(in the rows, 100 means zero)
Where one turn sends some rows of the set: a few examples, then the rows asked:
Q_400: 131	116	95	113	91	101	142	112	111	111	101	80	90	74	96	83
Q_461: 97	96	113	110	119	48	125	87	126	138	104	109	103	103	90	81
Q_68: 86	103	109	143	121	75	125	72	124	88	110	92	111	91	87	99
Q_416: 117	84	80	102	88	89	130	101	122	92	83	96	83	136	119	81
Q_196: 104	87	116	105	101	52	131	59	106	109	116	92	101	105	71	99
Q_366: 103	112	74	84	107	80	113	90	109	91	121	91	102	83	110	111
Q_150: 103	114	123	103	79	92	114	68	133	114	87	86	89	121	85	67
Q_371: 122	119	111	115	102	89	124	92	133	136	104	126	68	108	101	102
Q_485: 90	117	119	131	75	81	115	76	133	112	102	89	87	106	70	70
Q_757: 96	87	116	135	107	80	114	59	83	95	104	112	87	117	91	96
Q_236: 125	76	66	103	88	80	119	117	114	97	101	110	79	114	110	83
Q_504: 109	98	125	83	114	90	117	111	132	119	123	97	93	71	104	86
Q_507: 114	100	132	97	110	88	93	99	143	119	105	105	115	105	81	86
Q_625: 104	78	118	128	87	89	118	105	103	63	105	85	82	110	118	83
Q_205: 104	69	109	102	96	59	130	111	127	81	119	96	68	105	116	87
Q_990: 101	82	104	115	103	103	124	54	90	101	105	113	74	110	74	79
Q_239: 86	81	105	121	96	102	105	66	101	94	114	124	79	123	81	102
Q_764: 112	68	122	124	110	80	106	101	133	74	130	110	87	110	93	103
Q_321: 134	110	73	112	89	111	138	100	110	103	110	96	89	92	79	72
Q_218: 96	118	97	100	100	94	144	99	133	107	141	104	104	93	99	115
Q_180: 117	90	88	103	89	45	99	110	110	85	125	92	104	115	91	82
Q_12: 125	135	117	104	94	104	126	93	118	124	122	120	80	122	105	97
Q_237: 105	99	122	127	126	82	96	84	95	71	104	97	93	88	106	94
Q_534: 119	130	74	107	82	95	135	111	111	116	122	95	101	88	98	86
Q_162: 106	99	128	128	95	99	125	105	83	83	114	98	85	124	114	70
Q_815: 121	80	77	92	96	86	125	102	96	105	85	102	91	121	118	103
Q_774: 110	121	117	95	96	109	117	86	142	133	107	114	93	104	102	106
Q_742: 102	83	122	113	75	94	112	114	86	80	116	83	99	118	99	75
Q_8: 107	105	62	112	110	68	107	117	118	101	106	108	105	92	95	70
Q_436: 104	93	135	114	86	81	117	67	123	127	101	95	96	104	65	71

Q_218 goes to -> Q_507
Q_625 goes to -> Q_236
Where do these go?
Q_239 goes to -> Q_742
Q_990 goes to -> Q_162
Q_764 goes to -> Q_180

Where one turn sends some rows of the set: a few examples, then the rows asked:
Q_965: 102	121	100	132	82	107	99	119	110	105	55	159	117	147	105	114	123	152	105	95	131	78	94
Q_259: 87	119	136	104	73	79	117	137	96	92	95	97	117	163	96	97	107	118	87	86	127	74	135
Q_783: 93	99	98	82	78	110	102	110	93	116	61	141	127	137	104	86	114	120	118	156	108	76	106
Q_912: 108	122	91	100	70	105	94	101	104	95	60	104	148	149	119	62	103	118	136	131	134	67	92
Q_879: 86	111	106	73	61	106	135	116	129	133	91	110	131	145	86	82	100	129	133	98	98	65	128
Q_153: 87	120	81	110	82	103	93	123	91	90	69	138	148	119	115	104	107	156	100	80	126	68	84
Q_892: 97	125	91	103	79	107	101	95	110	86	60	98	140	153	110	80	121	126	148	133	113	90	100
Q_419: 102	114	95	119	80	103	97	128	100	104	68	152	131	128	119	111	112	152	96	89	131	87	82
Q_258: 87	121	127	101	66	76	128	135	96	88	85	111	120	163	84	96	105	105	93	82	134	70	136
Q_578: 80	130	76	117	86	109	95	109	96	83	58	136	141	132	98	102	114	158	109	82	123	49	99
Q_271: 100	95	111	87	64	102	126	118	135	131	86	89	126	158	106	62	109	131	120	88	106	70	113
Q_782: 98	126	127	69	51	97	133	121	106	89	87	136	135	138	108	65	97	114	89	97	93	68	102
Q_118: 103	143	141	94	62	103	122	110	123	93	87	121	117	168	99	83	119	133	100	109	80	78	117
Q_662: 62	88	124	66	70	96	113	106	119	100	49	107	127	156	113	102	126	111	95	110	117	72	128
Q_265: 82	124	123	90	66	84	132	121	91	93	84	113	122	163	73	102	92	101	92	77	129	67	123
Q_886: 86	94	120	63	59	92	99	110	114	119	51	110	142	169	109	102	119	105	86	110	121	57	123
Q_428: 97	122	86	91	74	91	83	131	100	118	50	107	119	134	129	80	117	132	86	109	145	96	103
Q_408: 85	122	77	112	82	110	90	107	93	100	73	143	145	134	101	111	116	156	110	85	110	48	86
Q_3: 57	114	130	73	68	99	118	103	130	88	59	98	130	145	119	107	113	113	120	107	127	84	129
Q_466: 100	134	117	80	51	92	125	119	109	73	79	119	141	149	104	54	109	119	97	91	95	50	114
Q_579: 93	123	92	98	72	95	102	127	106	118	36	136	99	140	113	87	119	122	97	121	153	93	119
Q_789: 83	140	73	81	78	99	77	112	92	111	54	88	135	136	113	90	112	138	95	102	130	86	101
Q_714: 126	100	105	97	67	104	81	121	104	82	68	113	88	138	86	99	121	117	109	95	111	41	114
Q_586: 90	131	89	130	86	112	100	107	106	91	50	149	122	151	91	110	123	154	111	91	126	55	104
Q_617: 97	107	95	130	80	101	100	125	108	95	69	149	124	134	127	101	126	151	112	88	129	79	84
Q_296: 78	134	131	76	55	93	106	107	132	101	67	96	148	152	118	111	100	111	124	105	141	76	124
Q_175: 78	120	136	96	78	88	112	125	90	100	99	91	117	162	94	103	99	122	80	84	119	74	122
Q_768: 124	124	112	91	62	110	82	117	110	86	90	106	97	121	93	119	96	118	124	89	115	72	93
Q_728: 139	115	113	98	64	106	72	121	109	96	81	106	94	138	92	111	109	120	113	95	114	58	102
Q_735: 97	121	124	70	50	91	94	111	124	120	61	102	156	167	112	108	104	105	104	107	136	60	119
Q_283: 89	107	84	115	84	104	89	120	96	98	76	137	140	130	121	105	124	158	104	83	112	71	81
Q_67: 106	106	96	87	70	107	94	111	92	113	60	131	141	139	118	65	98	114	117	146	131	57	97
Q_527: 87	104	114	80	62	106	139	122	133	129	84	118	120	143	94	68	99	125	129	101	112	55	133
Q_754: 88	133	83	123	78	112	101	105	105	99	63	158	132	142	96	112	113	148	122	90	126	43	97
Q_647: 105	114	103	82	66	109	96	118	103	72	81	113	95	107	89	112	100	113	127	88	112	67	100
Q_267: 96	122	95	135	77	106	107	117	115	95	61	163	120	142	111	105	121	147	122	92	136	64	95
Q_630: 72	154	72	81	80	108	92	96	97	109	45	104	125	141	87	104	111	135	112	108	127	76	116
Q_589: 104	144	126	96	58	96	119	112	120	77	80	110	131	168	99	65	123	131	105	98	87	56	126
Q_421: 99	133	142	77	57	104	130	115	114	100	93	137	119	149	105	83	104	123	90	108	83	86	102
Q_418: 106	100	98	87	70	106	95	120	100	67	69	117	89	115	86	99	113	114	117	90	110	48	114
Q_376: 75	124	128	87	74	93	121	115	88	100	93	100	120	163	79	106	90	111	83	79	120	70	114
Q_491: 88	110	96	91	82	110	106	100	102	101	60	121	128	146	100	96	128	128	139	148	98	97	110
Q_197: 95	95	117	88	63	104	132	124	136	128	82	106	118	150	108	56	104	126	121	95	118	58	124
Q_176: 96	106	105	77	63	105	127	115	131	133	92	92	135	154	93	78	107	134	126	89	94	73	116
Q_297: 77	145	83	91	75	106	107	105	105	112	33	134	102	144	86	101	114	124	111	120	140	79	126

Q_965 goes to -> Q_578
Q_267 goes to -> Q_408
Where do these go?
Q_662 goes to -> Q_296
Q_67 goes to -> Q_491
Q_418 goes to -> Q_768
Q_421 goes to -> Q_589
Q_879 goes to -> Q_271
Q_376 goes to -> Q_259
Q_579 goes to -> Q_630

